One vector is turned by the same rotation once a step. Each row is the vector after some number of steps, and that number follows the row.
The counts run from 0 to 738.
[123  97 131 129 134  95 132 140 110 129 118  88  98 103 121 113 124 168
 103 118 159  94 121 160 172 135  79  77 138 144 114 148  95 191 147 166
 149 133  68 120 107 119  84 163 120 162  92 102 121 100  96 135 140 105
 116 128  74 112]
72
[124 180 101  77 152 123  84 157 145 128 131 118 123 136 128 101 129 137
 110 173 141 148 155 152  88 168 102 104 119 144 134 112 102 154 118 133
 176 129 115 105  87 108  74 116 151 181 133 127 151  82 119  75 138 115
 113 128 149  84]
0
[111 127  84 139 109 108 161 117 105  89 148 115 141 116 109 125 133 173
 128 133 145 134 112 188 139 123  55 104 119  95  92 141 112 190 150 142
 167 121 124 127 139  88  98 167 137 176 141 132  95 101 116  99 153 111
 141 112 140 112]
142
[114 165  90 101 125 105 114 154 141  61 135 124 137 138  93 102 136 184
  87 129 132 128 128 154 148 137  90 120 152 139 132 168 102 176 127 146
 139 118  95 135  72  81 105 146 135 188 118 111 121 121 107 110 123 120
 114 105  96  90]
360
[163 148 130 103 116 135  69 143 113  84 121 157 110  99 160 142 149 175
 135 133 170 132 132 151 114 155  99  55 105 113 147 160 126 135 138 161
 166 168 131 156 117 137 114 156 126 158 109 151 177 108 118 119 124 140
 110 119 117  63]
576
[175 129 134 112 127 119  58 151 135 114 140 137 129 117 163 107 153 161
  87 123 191 147 125 138 133 111 106  64 137 128 141 128 104 174 130 158
 114 162 144 149  87 110 126 164 109 156  75 161 130 103 133 110 117 130
 125 128 125  72]
380
[171 120 136 112  97 105 100 109 117 162 159 110  88  87 134 115 134 191
 121 132 152 114 120 160 145 131 125  60 136 136 102 132 115 182 110 160
 143 167  88 120 136 112  82 156 113 158  89 150 141  99 137 124 103 128
 141 116 102 104]
263
[108 185 116  88 142 102  93 166 105  95 154 134 122 127 122 100 128 160
  89 173 133 141 142 158 106 205 130 108 119 133 122 129 129 170 116 137
 150 156  84 131  98 139 117  93 134 161 141 166 159  95 134  92 160 144
 115 103 118  85]
109
[ 98 137 115  82 121  85 133 154  95  69 144 120 106  93 144  77 130 150
 107 107 126 169 152 157 163 138 116  94 149 139 102 156 102 209 127 161
 122 109  98 125 101 137 131 175 128 173  96 114 107 102  96 142 129 125
 131 126  88 115]
548
[132 151  89 135 101 121 115 131 152 105 126 134 121 156 157 101 136 157
 114 161 177 137 141 157 102 130  88 106 121  49 126 110 118 176 144 145
 176 158  96 141 129 114 110 158 121 154 119 147 120 129 142 104 168 109
 119 113 131  77]
507
[124 133 143 122 128 102 152 139  90 107 136  84 117  83 120  87 101 143
 107 165 127 156 121 160 153 152 127  76 141 148  96 144  77 183  89 117
 166 108  49 124 125 127 100 140 130 151 115 118 128 102 118 132 134 119
 161 121  72  91]
541
[116 142 140 102 163  99 130 142 113 133 153  90 141 106 133  79 147 120
 102 168 135 162 124 129 121 156 144  91 147 179 122 112 106 205 106 137
 143 111  86 124  80 116  64 118 148 180 108 118 116  89 100 105 131 121
 143 130 120 101]
369
[152 165 105  95 125 141  79 178 151  74 114 146  97  98 145 144 119 149
 123 120 143 125 142 146 129 117  90  77 107 159 140 178  93 162 114 129
 154 168 118 155 110 132 134 142 147 192 103 138 153 121 139  96 116 125
 134 134 132  68]
467
[155 163 107  92 116 121  78 145 155 127 142 135 113  92 113 123 141 161
 115 152 120 132 117 151 112 138 108  99 123 155 123 148  90 156  93 112
 139 189 120 130 110  93  90 102 133 183 121 174 150  93 160  77 101 138
 136 119 132  75]
279
[144 141 105 114 149 106 120 154 128 134 143  93 131 146 111 107 120 155
  92 183 161 111 136 167 105 170  99  81 118 132 115 104 108 164 176 126
 171 126  77 136  83 127  64 112 145 142 132 115 150 101 117  89 159 110
 116 122 103  82]
196
[140 119  90 124 112 127 110 158 112  98 113 134 116  90 144 122 126 130
 103 117 141 134 100 166 154 135  92  74 153 147 103 164  98 192 103 110
 145 158 150 152 143 113 166 160 146 173  96 152  97  90 152 131 132 112
 148 128 130  77]
723
[176 155 101 105  86 127 127 121 122 113 157 119 127  91 116 107 122 167
 129 167 128 128 107 161 127 152 144  84 141 146 109 154 117 169  92  95
 176 168  70 167 139 110  99 116 123 159 115 160 152 121 157 129 121 126
 156  92  92  87]
732
[136 122  99  82  91 119 125 123 138 114 148  94  95 119 171 126 111 166
 109 116 149 115 140 123 125 167 114 105 136 105  98 135  99 213 121 159
 176 149  87 112 145 116 119 164  89 170 109 121 116 107 122 142 131  88
  98 109 115 125]
437
[106 124 112 115 157 117 129 176  68 121 125  96 119 119 142  74 135 133
  88 178 139 128 144 144 103 168 113 101 157 164 109 100 123 208 137 128
 153 120 128 139 116 110  97 134 128 177 146 153 117  87 125 100 155  84
 110 125 166 104]
307
[146 133 113 110 157 129  77 174 111 111 118 111 150 141 125 110 143 144
  80 136 172 132 126 144 130 142  87  76 149 172 129 127 103 148 132 134
 131 122 149 148  63  84  99 143 141 177 105 115 135  90 111  94 133 113
 108 133 142  61]
190
[111 145 116  80 145 103  96 166 130 127 163 112 100 136 110  73 110 159
  90 180 125 131 151 171 120 144 115  97 126 149 119 126  93 186 125 113
 138 142  78 122 111 113  88 122 134 157 135 122 151 117 144  62 142 119
 130 114 133 110]
477
[140 139 111  98 126 107 130 159 126  81 165 145  99 117 164  66 136 163
 113 162 146 134 145 165 121 107 123  90 114 108 155 133 114 200 135 138
 144 164  84 178 123 172 110 149 121 148 136 138 158 146 135  96 136 102
 148 118 115  87]
483
[132 169 146 119 154 116  82 158 100  60 143 111 130 149 144 122 134 141
  77 137 145 168 137 119 105 184 117 102 136 129  91 127  90 168 123 140
 125 100  94 140 100 116 122 133 126 175 132 140 143  89  98  84 134 123
  99 124 145 100]
493
[133 150 139 178 141 118 124 131  75 110 129 134 144  94 120 125 146 156
 127 154 146 122  94 173 113 163  98  55 138 126 116 117 124 147  84 136
 158 124 137 149 148 106 108 150 153 177 124 165 143  80 126 118 135 136
 157 117 134  75]
707
[129 176  87 100 113 117 103 169 151  52 132 169  91 114 130  98 132 161
 124 115 134 135 148 155 139 130 125 105 145 157 136 149 116 182 117 141
 147 155  95 151  99 123 140 150 145 171  89 129 121 143 127 129 134 137
 139 112  80  69]
358
[108 147 141 150 140 105 117 121  81  76 145  96 140 130 117 110 143 163
  94 154 139 149 112 134 123 176 109 101 161 110 114 138  81 163  77 148
 146  93  83 130 130  81 111 146 110 190 121 138 153 101  99 122 140 128
 122 116 103  94]
236
[113 144 114 108 144  91  98 146 123 144 149 111 107 131 100 116 135 179
 103 173 152 124 131 166 104 177  94 103 103 104 110 110 121 171 153 144
 136 157  61 115  91 127  76 111 125 155 141 158 140  89 119  92 155 130
 114 116 126 120]
391
[ 91 107 105 131 159 102 146 174  93 119 120 110  97  89 125 101 124 152
  96 162 148 108 123 168 118 142  57  95 110 139 107 147 113 184 161 124
 156 146 103 141 113 142  92 126 136 164 154 151 122  97 116  97 168 100
 127 133 154 110]
588
[ 96 170  93 134 124 112 121 150 157  92 118 127 136 120 106 105 125 135
  91 132 123 158 118 180 139 143  77 108 140 111 118 149  71 175  88 123
 151 116 120 105 121  80 140 149 159 194 109 125  93  99 133  96 144 138
 133 121 114  97]
532
[132 134 117 120 147 117  94 169  81 106 118  97 123 106 108 143 121 163
  98 152 153 127 126 152 123 182  77  87 111 153 110 162 115 139 139 146
 160 136 103 129  86 129 103 124 138 170 143 145 162  74  96 103 139 131
 119 130 121  90]
580
[155 158 123 122 120 114  64 143 123 151 140 123 115 121 122 120 154 177
  91 156 171 111 126 162 106 175 124  63 113 147 114 117 132 157 129 146
 123 181 108 156  96 110  92 108 136 155 103 183 143  83 159 106 136 148
 121 110 120  70]
388
[120 119 117  96 121  92 148 154  99  73 130 109 124  81 134  96 135 150
 110 122 142 151 120 151 167 138 106 101 150 145 108 176 100 190 133 161
 132 124 108 156  94 134 122 156 112 170 115 130 104 103  95 138 144 103
 143 131  82 103]
549
[143 134  79  90  74 119 102 145 149  91 139 134  83 112 121 102 121 171
 106 138 128 125 151 156 153 100 114 111 148 136 102 157 100 189 113 133
 132 175 117 142 132  92 136 147 118 166  96 152 126 128 181 113 106 109
 123 114 108 100]
162
[158 125 111 132 140 135  97 175 120 109 116 101 127 101  97 121 116 139
  90 173 130 105 113 143 132 133  87  91 143 190 120 188  93 150 117  90
 130 153 105 166  85 114 100 108 127 172 131 136 153 112 142  90 122 108
 135 126 123  73]
472
[100 137 153 142 149 118  93 166  91  95 120 107 118 115 139 128 104 126
  76 153 137 156 123 150 127 174  90  83 129 129 103 149  72 152  84 128
 145 127  97 113 126 123 150 125 131 155 142 144 150  79 124  94 152 145
 115 149 138  90]
408
[127 103 132  88 151 101 130 146 112  99 139  80 104 112 151  96 143 156
 114 135 150 138 151 122 126 102  91 114 151 143 125 150  96 196 145 166
 142 125  83 136  81 130  77 156 103 178 111 119 128 117  86 109 128  88
 115 142 120 111]
181
[157 167  91  98  94 136 122 123 149 115 142 109 116 108 116 133 121 171
 154 156 136 123 140 159 112 157 109  91 106 136 106 136 120 156 105 138
 204 143  69 129 123 113  71 124 149 175 115 140 163 111 144 108 112 130
 132 104  97  77]
452
[136 140 112 164 104 123 137 130  82  84 141 131 145  83 118 113 148 141
 141 130 141 137 112 179 137 127  88  72 133 129 100 120 123 180 112 142
 168 122 164 150 142  97 119 166 154 175 115 166  93  93 136 111 133 124
 159 129 151  82]
144
[146 116 124 101 107 111  75 166 120  87 133 150  97  93 159 105 135 165
  99 144 156 144 121 152 146 108 106  84 115 108 137 179  79 171 123 142
 108 188 106 160 115 154 147 152  89 144 110 178 145 122 142 130 129 120
 124 117 120  77]
99
